(in the rows, 128 means zero)
Rows swapped in pairs by one turn or mirror: which row each one swaps with:
The rows were stretched afterwards, more along some directions than others.
Z671: [160 127 125 114 116 119 143 138  93 110 121 140 112 146 160 123 144 126
 113 119]
Z641: [118 122 162 149 129 148 120 128 122 134 128 160 134 126 151 121 136 142
 152 109]
Z584: [149 131 106 114 105 149 135 138 105  99 126 133 104 137 160 144 138 120
 128 115]
Z256: [124 112 153 161 118 133 103 108 125 143 158 137 133 157 168 123 167 140
 114 100]
Z752: [152 131 141 126 130 130 139 139 110 147 128 149 126 162 160 104 145 144
 118 107]
Z185: [146  97 154 154 119  86 109 107 117 163 138 132 154 149 110 123 152 122
 141 129]
Z120: [186 119 119 122 123 112 136 122 116 134 128 124 136 165 118 144 132 133
 106 125]
Z382: [150 101 160 119 114 138 145 123 108 102 101 129 121 123 120 161 141 145
 123  89]
Z282: [166 100 118 113 102 133 127 133 105 121 141 110 123 154 142 140 146 134
 134 128]
Z981: [118 119 175 139 136 113 104 114 119 130 122 153 140 144 146 123 171 143
 120 118]
Z400: [109 131 163 141 134 136 121 131 127 131 114 153 141 122 136 111 123 140
 154 102]
Z770: [138 114 158 139 121  90 136 102 110 146 119 142 143 151  99 124 145 119
 127 115]
Z479: [157 105 121 150 112 130 118 117 136 157 150 135 130 166 152 117 154 130
 116 102]
Z145: [ 97 150 157 155 145  98 112 117 139 170 130 166 152 141 130  98 141 121
 137 128]
Z314: [177 102 162 142 110  97 119 147  98 150 122 122 148 144 128 115 128 135
 131  84]
Z63: [190  95 144 120 116 113 150 134 112 135 111 128 125 160 117 131 140 132
 148  90]
Z973: [133 124 139 146 118 136 111 111 110 148 155 124 147 153 137 144 147 129
 106 113]
Z44: [112 135 139 150 143 127  96 137 132 142 131 141 140 144 149  96 145 145
 116 112]
Z49: [157 127 118 132 104 122 145 132 118 143 123 133 134 129 118 118 111 126
 141 113]
Z148: [155 105 116 135 119 133 100 112 128 149 151 121 134 160 138 141 160 125
 102 137]
Z286: [139 125 145 137 122 117 115  99 117 143 145 127 138 157 108 153 144 121
 135 126]
Z158: [181 106 151 135 130 107 131 144 120 150 129 122 131 148 144 101 139 143
 129 102]
Z223: [120 128 125 150 120 108 105 104 124 159 138 158 148 155 121 110 144 112
 147 126]
Z721: [132 149 143 126 133 146 143 121 118 136 127 157 127 146 149 120 134 133
 122 122]
Z102: [141 116 181 150 127 106 127 127 116 131  93 145 135 140 129 120 156 130
 125  94]
Z435: [158 131 129 114 135 102 133 122 111 154 115 139 151 147  89 136 114 137
 149 133]
Z579: [176 130 113 106 109 105 153 146 111 117 101 138 126 156 121 110 122 121
 142 100]
Z68: [142 134 162 136 151 117 133 138 130 135 104 146 137 129 140 102 143 146
 129  93]
Z513: [125 109 150 145 128 128 112 104 115 145 157 149 139 157 184 119 180 153
 112 115]
Z375: [109 119 163 146 139 142 111 112 129 141 120 138 155 119  98 154 117 133
 140 119]
Z582: [143 120 132 125 127  96 124 113 117 140 132 117 147 159 104 147 137 121
 111 128]
Z829: [167 105 132 103 118 110 146 124 108 115 110 112 129 145 110 143 124 138
 120  91]
Z869: [173  95 140 117 120 131 138 147 109 140 120 123 138 144 132 126 152 143
 134 100]
Z277: [122 117 147 153 122 120 115 136 135 136 115 149 136 140 147 108 141 113
 141  90]
Z673: [126 150 147 135 127 137 127 113 101 141 123 145 136 137 130 147 131 130
 140 137]
Z637: [186 131 117 120 113 110 156 131 113 145 127 125 133 154 114 129 112 126
 132 120]
Z549: [137 111 140 155 113 103 104 123 123 145 127 130 152 130 112 120 127 123
 132 117]
Z787: [143 113 141 130 111 145 131 138 116  91 106 133 116 125 148 140 137 145
 111  80]
Z213: [170  91 115 113 120 117 149 120 103 152 129 132 133 153 122 136 144 130
 141 126]
Z759: [128 142 149 148 125 117 114  99 120 157 168 126 130 144 142 127 150 131
 114 136]
Z896: [126 134 170 148 124 134 122 130 132 105 117 148 120 130 151 126 149 138
 109  91]
Z417: [162 103 115 120 110 106 116 126 115 133 138 109 136 148 123 133 139 127
 133 120]
Z917: [151 132 129 120 138 140 139 141 129 128 136 132 128 147 159 110 149 140
 107 129]
Z415: [106 135 157 143 134 121  99 108 117 149 151 148 133 154 151 118 178 138
 108 136]
Z858: [166 114 126 119 120 150 137 148 120 123 132 124 115 145 156 121 149 146
 128 112]
Z887: [138  95 154 136 119  99 135  99 111 163 134 142 151 156 112 130 155 130
 154 136]
Z398: [166 112 102 130 110 125 139 125 126 152 143 124 129 151 129 116 125 115
 131 110]
Z661: [123 138 147 138 126 144 119 120 129 105 120 148 114 124 150 126 149 138
 109 100]
Z999: [122 132 126 131 117 144 137 125 107 128 137 146 110 144 173 105 161 149
 119 107]
Z669: [164 102 127 110 100 129 146 124 103 138 135 118 128 162 145 137 142 130
 132 117]
Z594: [129 153 143 149 119 124 116 118 124 172 154 134 141 129 109 122 131 116
 125 135]
Z692: [ 89 129 140 143 144 144 116  94 136 137 139 152 137 126 139 129 147 142
 133 139]
Z643: [149 111 140 116 131 130 143 132 122  95 102 133 121 135 149 126 138 154
 117  94]
Z19: [109 144 159 141 137 128 123 107 106 128 137 143 135 129 148 127 148 137
 127 118]
Z587: [120 117 125 126 138 128 114 100 128 158 141 129 145 133  94 139 131 127
 139 140]
Z433: [ 92 125 150 151 132 151 111 122 134 139 125 151 144 115 125 126 127 134
 149 115]

Z641 pairs with Z896
Z513 pairs with Z917
Z433 pairs with Z787
Z752 pairs with Z415
Z375 pairs with Z382
Z256 pairs with Z858

Rows swapped in pairs by one turn or mirror: which row each one swaps with:
The rows were stretched afterwards, more along some directions than others.
Z419: [122 145 128 125 130 146 131 142 145 119 144 130 128 117 130 118 114 106
 114 119 123 140 150 122 145]
Z156: [117 140 128 126 132 143 113 144 119 110 125 146 144 125 118 113 122 105
 116 123 114 140 153 115 177]
Z179: [123 128 101 144 129 138 141 152 132 116 141 145 137 135 131 133  94 113
 115 130 148 127 143 122 153]
Z64: [ 84 142 138 118 104 133 117 126 128 107 123 129  95 134 123 109 142 113
 134 144 137 162 120 151 134]
Z40: [112 140 160 106 141 137 104 124 124  92 135 130 114 126 136 108 126 113
 106 123 101 156 154 131 170]
Z230: [100 127 113 124 139 132 146 141 130 108 146 150 125 129 148 117  86 136
 129 138 126 156 123 121 145]
Z897: [ 92 142 143 141 126 144 135 117 114 110 133 133 106 145 152 107 100 124
 143 148 153 134 147 136 129]
Z823: [104 125 117 147 121 141 167 144 157 126 162 140 126 153 135 117  97 149
 144 164 132 133 118 148 140]
Z498: [108 127 105 126 131 140 138 128 151 121 150 139 111 124 145 118  96 132
 120 141 139 135 127 143 125]
Z390: [125 110 128 110 122 121  98 120 127 105 150 140 124 116 127 130 106 117
  89 102 115 109 137 118 144]
Z312: [ 91 123 119 130 118 128 118 138 133 119 148 151 119 140 134 126 116 125
 133 132 123 101 124 135 126]
Z905: [125 121 115 127 133 144 131 127 134 114 142 140 126 122 131 128  96  98
  96 122 135 118 165 120 168]
Z727: [142 141 140 122 136 147 114 112 131 103 139 127 112 120 134 126 110 116
  83 115 133 124 146 108 145]
Z397: [111 129 132 101 127 121 106 148 133 106 125 132 121 128 112 123 128 130
 142 129 113 127 105 145 152]
Z570: [100 150 131 137 141 149 116 152 115 108 126 127 128 134 129 100 111 123
 130 122 139 164 142 134 150]
Z622: [134 125 120 121 147 143 142 139 136  99 147 151 129 133 140 118 102 138
 109 129 122 133 130 114 150]
Z534: [ 92 134 153 135 121 150 133 126 113 111 120 120 124 142 129  94 125 131
 135 152 139 145 125 116 149]
Z792: [100 130 137 132 136 138 109 121 109 112 115 142 119 137 136  99 128 120
 147 126 137 133 161 142 143]
Z876: [119 114 149 106 127 134 123 126 134 100 145 109 123 119 148 120 104 105
 121 128 113 138 132 130 175]
Z461: [101 136 106 134 115 129 145 165 145 123 145 161 122 139 140 132  88 128
 119 140 128 156 126 132 135]
Z933: [113 125 153 118 127 139  90 111 100  89 106 141 111 135 119 102 152 125
 143 108 116 137 142 130 167]
Z111: [ 99 124 164 132 124 138 124 115 102 111 138 122 123 136 133 101 122 128
 119 142 139 145 128 116 145]
Z907: [105 129 122 119 130 127  94 136 112 106 125 135 118 117 130 131 113 107
 121 107 143 120 137 118 129]
Z630: [107 149 162 135 141 150 117 122 116  97 114 114 105 147 127  90 139 127
 162 148 131 155 123 138 164]
Z868: [114 153 147 120 138 126  93 123 123 100 102 124  89 130 135 122 135 117
 129 123 140 149 151 129 137]
Z339: [118 127 157 132 117 128 108 129 121 103 136 106 107 137 140 118 121 121
 119 124 129 136 146 153 144]
Z245: [127 123 152 156 131 140 132 115 118 106 135 123 121 142 145 110  98 121
 122 130 141 107 159 123 157]
Z488: [ 93 147 147 133 136 147 155 159 131 114 144 129 126 150 140 113 103 134
 130 154 136 159 131 142 147]
Z140: [104 132 103 139 120 135 123 146 149 120 149 156 127 124 128 121 114 120
  90 123 129 120 164 119 137]
Z744: [108 118 127 128 115 120 134 149 131 118 147 113 114 150 143 127 107 125
 110 154 153 157 114 142 141]
Z10: [128 130 156 124 121 139 116 116 125 108 128 104 104 139 136 124 111 109
 122 143 140 126 128 145 161]
Z180: [121 115 125 109 126 136 114 112 136  90 141 150 117 118 140 108 105 130
 114 117 116 123 145 140 146]
Z815: [108 130 109 136 130 141 151 132 135 110 160 145 138 127 145 113 100 132
 127 136 120 156 120 124 156]
Z771: [107 147 100 129 127 133 144 157 153 120 144 142 118 132 139 135  91 116
 119 142 125 158 108 130 152]
Z379: [104 140 127 136 128 148 124 137 136 119 135 146 135 129 120 113 110 101
 114 120 114 131 151 129 179]
Z429: [118 127 109 113 136 133 131 127 148 114 150 154 106 134 157 130  91 132
 129 127 124 133 131 148 139]
Z598: [112 136 151  87 143 148 103 115 131  97 117 138 112 128 123 115 139 119
 138 124 105 132 132 140 176]
Z953: [124 128 125 140 140 145 127 122 126 122 145 137 134 142 122 115 114 117
 125 129 132 122 146 123 160]
Z106: [112 147 145 135 109 125 109 123 122 124 136 111 103 128 132 126 135 109
 122 138 138 138 149 131 135]
Z642: [108 126 130 121 122 126  98 106 119 104 135 147 117 120 134 109 129 133
 128 128 116 125 120 119 131]
Z408: [ 86 120  97 122 120 123 120 145 133 113 137 163 117 130 143 127  95 134
 144 133 141 123 125 141 120]
Z704: [129 112 121 127 117 128 124 120 151 117 157 130 110 124 136 136  93 111
  76 126 135 109 130 115 154]
Z855: [ 89 143 123 130 116 144 126 171 115 122 120 136 133 137 120 109 115 132
 155 132 145 155 133 134 135]
Z472: [ 90 136 111 119 127 128 119 157 146 116 129 147 105 142 127 133 103 108
 115 139 132 125 131 133 147]
Z846: [115 129 127 124 143 128 108 115 128 113 161 142 132 126 138 117 122 115
  97 121 119 120 134 106 156]
Z548: [104 142 112 114 135 124 123 157 151 117 140 170 113 139 125 135 110 119
 131 128 116 127 139 138 141]
Z93: [112 125 140 132 135 144 127 134 111 116 134 141 132 136 142 102 110 132
 135 144 143 133 163 127 139]
Z278: [125 125 154 117 136 138 117 110 130  97 143 121 119 119 151 113 108 106
 119 124 120 134 161 145 165]
Z748: [108 123 101 126 124 145 151 161 154 126 159 159 136 136 141 122  97 116
 113 147 125 136 138 120 141]
Z877: [116 132 122 156 115 139 127 134 119 121 142 144 124 141 120 116 125 144
 123 135 154 134 162 139 110]
Z956: [108 120 112 138 122 137 149 118 155 116 154 166 126 129 153 134  91 135
 116 139 126 110 124 126 133]
Z997: [ 94 124 150 141 108 126 137 130 122 127 145 105 111 148 145 123  98 111
 123 152 147 136 127 130 143]
Z884: [103 115 112 134 110 144 141 109 128 114 156 152 115 131 141 119 105 146
 121 131 134 122 119 139 115]
Z45: [117 132 152 149 122 146 119 108 116 104 123 127 124 131 141 116 109 127
 118 123 143 128 159 139 158]
Z542: [100 143 129 153 129 157 139 120 115 118 132 122 118 141 133 101 123 121
 123 140 152 142 146 121 148]
Z710: [ 92 144 140 124 115 132 114 142 128 112 124 128 106 140 121 109 132 122
 141 131 124 167 150 162 157]
Z970: [113 117 103 138 115 126 147 146 137 123 152 141 119 149 139 125  99 148
 132 150 144 161 116 138 122]
Z676: [124 141 137 122 138 139 119 110 141 101 130 131  87 139 138 133 117 110
 127 118 124 127 119 135 161]
Z152: [130 129 119 112 124 145 103 123 132  99 131 152 105 128 117 119 138 129
 124 124 125 131 130 135 138]
Z794: [124 146 151 105 142 130  93 129 130  86 130 145 113 127 129 116 118 114
 121 112 106 128 140 124 182]

Z230 pairs with Z905
Z179 pairs with Z815
Z907 pairs with Z876
Z419 pairs with Z855
Z598 pairs with Z868
Z379 pairs with Z461
Z245 pairs with Z884

